In the rows, zero is written as 128.
One turn sends every row of this set to another row. A few are shown first. Where does it send the rows asked after them?
tefop: [106 149 134 145 141 100 124 169 139 107 146 106 134 149]
Kasod: [150 148 132 165  90 110 159  89 134 132 147 120  94 129]
Manan: [144 103 121 147 166 128 126 117 147 117 113 162 122 109]
ras: [ 95 124 152 147 150 147 174 127 137 119 114 135  92 110]
sanim: [ 93 144 135 158 140 101 121 160 133 115 149 101 128 152]
zab: [139 100 111 155 156 130 133 117 155 127 114 163 125 108]
Zorik: [136  95 147 170 153 116 154 151 111 115 153  90  90 121]
Zik: [155 153 138 142 139  91 115 140 167 138 147 144 145 157]
Pud: [ 96 153 131 156 132 111 128 162 135 107 154 115 124 156]
Noz: [161  95 139 160 140 116 115 103 133 137 144 110 110 178]
Kima: [119 110 158 137 146 128 138 105 144 179 121 119  89 163]
pumuk: [180 138 186 144 143 124 140 151 140 117 143 104 102 106]
Vad: [139 187 151 125 119 121 153 114 142 141 125 149 100 117]
led: [153 150 125 180  91 111 147  93 132 127 147 117 107 129]
dasaz: [149 156 126 178  97 118 149  95 135 122 152 116  96 126]
fad: [139 106 119 152 150 128 125 120 149 129 114 170 130 108]
midem: [152 145 122 179  99 111 154  95 140 122 149 128  89 121]
megaz: [113 122 165 132 143 121 146 116 131 180 128 119  93 170]
Nivo: [111 113 174 141 144 128 140 113 139 177 120 113  86 158]
gusot: [173 138 191 140 144 124 137 155 139 122 126 115 107 102]
lene: [165 100 136 169 139 114 113 106 125 135 142 112 111 178]
daf: [139 188 154 129 125 115 151 117 142 141 126 153  98 114]
kiboz: [180 134 183 133 147 120 138 155 135 119 123 112 109 108]
pofa: [142  97 148 161 148 119 150 146 112 112 152  89  85 118]
mefo: [120 112 179 134 139 124 145 111 140 175 122 117  93 166]
Moz: [ 90 148 135 151 141 103 123 162 134 118 157 114 125 151]
Das: [179 134 193 135 154 118 147 150 142 125 130 106 114 117]
tonik: [125 100 118 144 156 136 127 124 146 120 122 168 128 112]
Dag: [156 152 140 148 139  92 119 137 169 138 139 152 143 161]
tekeg: [ 94 119 145 142 147 147 176 133 142 120 117 138  95 108]

fad goes to Nivo
Noz goes to Vad
megaz goes to midem
Where do these go?
pumuk goes to tefop
mefo goes to dasaz
Dag goes to ras

One turn sends every row of this set to another row. A few are shown first. Where does it send the rows asked after them?
tafo: [150 128  97 134  74 123 127 136 109 142 113 112]
befo: [128 108 113  63 128 124 136 118 112 154 154 120]
kopu: [119 161 135 117 127 136 144 167 177 164 128 147]
Pof: [154 128  91 131 127 116  97 172 116 155 149 110]
Fome: [118 165 107 129  96 146 157 139 158 154 101 135]
kepi: [ 87 135 132 110 120 115 142 133 137 125  95 153]
Dod: [121 161 106 123  97 147 159 151 174 157 121 118]
tuv: [116 182 116 119 125 129 141 171 161 163 133 143]
Gakis: [123 149 150 129 113 156 132 152 163 135  97 114]
voda: [156 135  92 125 124 125 101 173 116 162 152 104]
Tikad: [119 116 131  65 120 118 131 127 114 140 161 107]
vunoz: [148 166  85 112 134 116 109 139 153 114 109 102]
belok: [103 124  97 115 129 153 128 140 142 123 109  78]
belof: [126 113 132  62 120 116 132 127 112 138 157 111]
Lizun: [146 170  81 111 127 112 115 135 152 115 107 109]
sufu: [128 156 119 124 145 163 123 170 167 163 124 109]
zad: [148 122  96 139  80 114 121 138 109 136 113 118]
vage: [ 94 135 132 103 169 123 114 166 144 140 127 140]
Lelis: [143 141 113 123 107  96 119 157 110 163 133 167]
Nele: [121 104 121  68 123 130 135 111 113 152 147 118]
bipug: [128 152 116 122 121 159 140 164 179 158 128 100]
dud: [120 109 114  66 128 125 136 116 113 158 156 122]
romaf: [154 108 148 130 122 128  95 154 115 143 112 129]
poteb: [121 145 151 123 114 148 144 152 177 149 106 135]
tepo: [ 94 156  64 106 125 124 146 149 138 145 136 113]
balu: [141 135 104 129 109  92 116 157 110 158 133 164]
nogom: [124 118 126  62 115 111 137 124 110 139 156 116]
Tebe: [145 151 109 112 150 114 107 128 154 125  89 147]
sofi: [117 119 127  65 111 113 137 121 112 139 158 114]
der: [128 104 117  66 122 127 137 113 111 150 147 117]
dok: [145 156 104 110 154 110 106 134 154 129  95 151]
tubep: [153 103 137 136 122 123  93 153 116 139 113 126]

tafo goes to Lelis
kopu goes to bipug
Where do these go?
vage goes to belok
Gakis goes to Fome
der goes to nogom
Lizun goes to dok
Tikad goes to Nele
zad goes to balu

One turn sends every row of this set to another row. A few are shown first. Where does it send the rows asked after them?
bomu: [118 160 104 143 132 192 102  91 102 135 130 159]
Duba: [145 127 112  70 118 182 142  99  88 128 133 191]
zuto: [141  98 160 144 135 178 181  99  95 127 134 161]
fup: [142 124 130 142 118 185 176  51 110 115 116 131]
bas: [133 120 175 166 110 183 136  87  98 127 136 159]
liso: [141 141 117 122 106 179 119 124  36 117 121 160]
magof: [155 120 117  77 119 167 157  94  60 110 130 136]
Tasep: [137 141 116 168 116 167 145 123 105 127 122 199]
Fek: [193 122 119 120 115 215 154 101  94 133 146 140]
suful: [115 118 124 128 118 164 153  43  54 139 135 159]
bor: [165 112 145 139  90 165 175  65  61 107 145 164]
Kir: [189 108 125 110 117 164 161  76  91 150 149 137]
pasu: [133 150  86 136 101 178 109 110  78 149 115 177]
Gabi: [154 136 102 101 124 183 164  58 105 114 143 125]
daz: [138 122 107 183 111 190 134 107  99 125 132 129]
bupe: [159 154 127 169 126 170 148 120  61 122 158 159]
Pulu: [147 135 120  70 112 178 147  75  85 125 102 148]
gado: [134 129 126 159 123 164 151  40 110 126 149 157]
fal: [104 141 123 142 106 159 161  50  99 126 131 178]
sude: [144 143 110 130 104 178 145 147  79 117 164 151]
pizo: [131 111 133 157 121 168 142  80 114 143 129 205]
pas: [134 144 100 119  81 180 101 124  90 133 131 161]
beli: [183 134 107 106  98 180 151 107  46 122 113 153]
limod: [145 114 121  74 101 151 152  75  96 130 125 139]
Zaf: [139 127 113 144 106 191 105 132  89 133 127 191]
Manel: [183 128 127 107 128 163 146 132 110 114 124 166]
Vopo: [115 136 139 155  96 145 130  57 100 133 137 168]

limod goes to Vopo
beli goes to fup
sude goes to Kir
Where do these go?
Manel goes to bor
pizo goes to liso
gado goes to Zaf
pasu goes to Pulu
bomu goes to Duba
bupe goes to Fek

